Each path below is one point turned by a fixed rotation once a step. After each direction that follows a path, write how fast that rotation turns it, in degrees a step (0 if it stays still).
Each turn is a multiple of 5 degrees from 10 to 175, or 0.
Each row of a path follows its step; steps can be skipped.

step 0: [4, -13, -24, -8, 17, 7, -2, -2, 22, 16, -13, 7, -4, -2, 21, -7, 12, 12, 0, 2, -33, 1, -2, 28, 11, 18, -3, -13, 10, -6, -13, 9, -21, 4, -2, -5, 3, 20, -17, -5, -5, -29, -24, 10, 24, -12, -1, 3, 22, -1, -26, 7, 5, -1, 3]
step 1: [3, 33, 0, 0, 14, 2, 6, 8, 1, 6, 9, -20, -10, -18, 9, 5, -3, 5, -4, -12, -25, 4, 3, 1, -9, 9, 13, 5, 9, -3, 11, 15, -10, 10, -8, 29, 9, 25, -18, -16, 9, -28, -9, -4, 22, -7, -16, -33, 22, -4, -10, 12, -24, -11, -9]
step 2: [-4, 16, 13, -2, -1, -8, -4, 14, -6, -3, 12, -13, -6, 26, 16, 1, -14, -5, -20, 4, -4, -3, 12, 21, -13, -2, -1, 25, 1, 7, -7, 17, -17, 0, 31, 15, 21, 1, -7, -4, 13, -19, -16, -2, 0, 11, -27, -32, -20, -17, -3, -18, -4, -14, -13]
step 3: [-11, 4, -13, 1, -10, -10, 2, -19, 2, 26, -5, -5, 11, 2, 16, -15, -19, 19, -17, 5, 5, -8, 12, 2, 12, -6, 14, -4, -8, 15, -8, -8, -17, 14, 20, -11, 37, -3, -28, 21, 13, -27, -18, -12, 0, 20, 11, -3, -25, -6, -2, -14, 0, -11, 10]
step 4: [-12, 5, 2, 10, 1, -23, -5, -9, 23, 13, 5, -7, 18, -19, 5, -13, -5, 27, -5, -5, -6, 22, -7, -3, 10, 32, 32, -12, 12, -15, -2, -4, 0, 1, -9, -16, 20, -20, -19, 15, -19, -7, -2, -12, 12, 9, -17, -14, -1, 0, -10, -5, 16, -18, -2]
step 5: [-10, 13, 9, 9, 18, -37, -20, 10, -3, 11, 18, -7, 13, -18, 1, 24, 1, 1, 4, 11, -2, -3, -9, -4, 11, 15, -4, 7, 2, -11, 19, 7, -20, 10, 2, -19, -11, -16, -12, 6, 5, -11, -7, -7, 17, -16, -32, -21, 18, -16, 32, -4, 17, -7, 6]
step 6: [-12, 5, 13, -24, 11, -13, -25, 10, 4, 33, 6, 9, 4, 12, -5, 4, -13, -10, -14, 15, -10, -3, -5, 23, 4, -9, -2, -5, 1, -19, 6, -21, -2, -7, 5, -19, -5, 6, 10, 0, 5, -35, -20, 25, 3, -2, -1, -17, 5, -32, 21, -4, -4, 6, 11]
step 7: [-34, 19, 10, -17, -9, -7, 4, -6, 8, 1, -9, -7, -12, -2, -15, -23, -5, -5, 8, 5, -17, 21, -7, 19, 6, 8, -2, -13, 5, 2, 6, -1, -11, -18, -20, -17, 18, 10, -12, -8, -3, -38, -12, 7, -7, -7, 30, -13, 1, 8, 17, -19, -15, -6, 0]
step 8: [-10, 32, -4, 0, -17, -10, 14, -3, 2, 2, -16, -2, -16, 17, -10, -6, -20, -18, 26, 15, 1, 13, -6, 19, -1, 33, 11, 0, 16, -4, 8, 36, -6, -13, 11, -8, 4, -2, -31, -14, -8, -2, -14, -2, -6, 9, -9, -9, 22, 1, 0, -3, 13, -7, 3]
step 9: [0, -7, -19, 11, -6, -26, -1, 3, 11, 32, 6, 10, -17, 21, -14, 15, -7, -4, -1, 13, -16, -4, 19, 3, 4, 4, 12, -3, 0, 26, 27, 29, -7, 3, 2, -7, -3, 4, -17, -10, 26, -10, -34, 6, -12, 6, -22, -4, 4, 6, -9, 15, 17, 6, 8]
step 10: [4, -12, -8, 4, -4, 3, 5, -9, 22, 10, 24, -22, 5, 24, 8, 15, -27, 6, -13, -12, -26, 18, 35, 10, 28, 18, 17, -3, -10, -1, 11, -9, -8, -6, -13, -5, 3, 7, -2, -5, 3, -7, -22, 9, -1, -8, -3, -30, -3, 6, 4, 4, -11, 20, 9]
step 11: [-13, 1, -4, 2, -19, 10, -3, -27, 23, -4, 23, -26, 22, 5, 7, -9, 25, -22, -3, 3, -17, 7, -1, 14, 25, 18, -6, 30, -1, -7, 0, 7, -15, 0, 6, -1, 25, -13, -6, 5, 5, -3, -15, -10, 11, -11, 8, -37, 14, -1, 8, 6, -2, -3, -6]
[3, -2, 3, 4, 1, 4, -4, 1, 5, -2, -1, 1, 2, -6, 7, -2, 0, -2, -4, -5, 2, -4, -2, -1, 3, -5, 2, 0, -2, -4, -1, -2, -5, 8, 3, 5, 5, -3, 1, 7, -1, -4, 4, -5, -3, 5, -10, -4, -3, 3, 0, -2, -5, -8, 2] -> 35
[0, -3, -1, -5, -2, 0, -7, 2, 0, 4, 3, -1, 9, -4, -3, 1, 2, 2, 6, 2, 3, -8, 1, 0, 6, 7, -5, -6, 1, -6, -1, -4, 3, 2, 0, -2, 3, -6, 7, 0, 0, 2, -3, -4, 5, -6, -1, 0, -1, 2, 3, 1, -2, 3, -7] -> 55
[0, 5, -2, 2, -3, 5, -1, 5, 1, -3, -3, 9, -3, -3, 0, -6, -5, 5, 0, 1, 2, -3, -5, 3, 4, 4, -2, -2, -2, 3, 0, -1, 0, -1, -2, 0, 7, -6, -9, 1, 3, 0, 5, 0, -4, 1, 0, 4, 0, 3, -3, 5, 14, 5, -2] -> 80
[0, -5, -1, -1, 0, -1, 4, 2, 2, -2, 5, -8, 1, 1, -2, -3, -1, 7, -3, -2, -1, -3, 6, -3, 4, -2, -1, 3, -6, 1, -4, 0, 2, 5, 2, 8, 4, -2, -2, -6, -1, 4, -5, 2, 7, 9, 3, -1, 5, -4, 3, 0, 8, -6, -4] -> 40
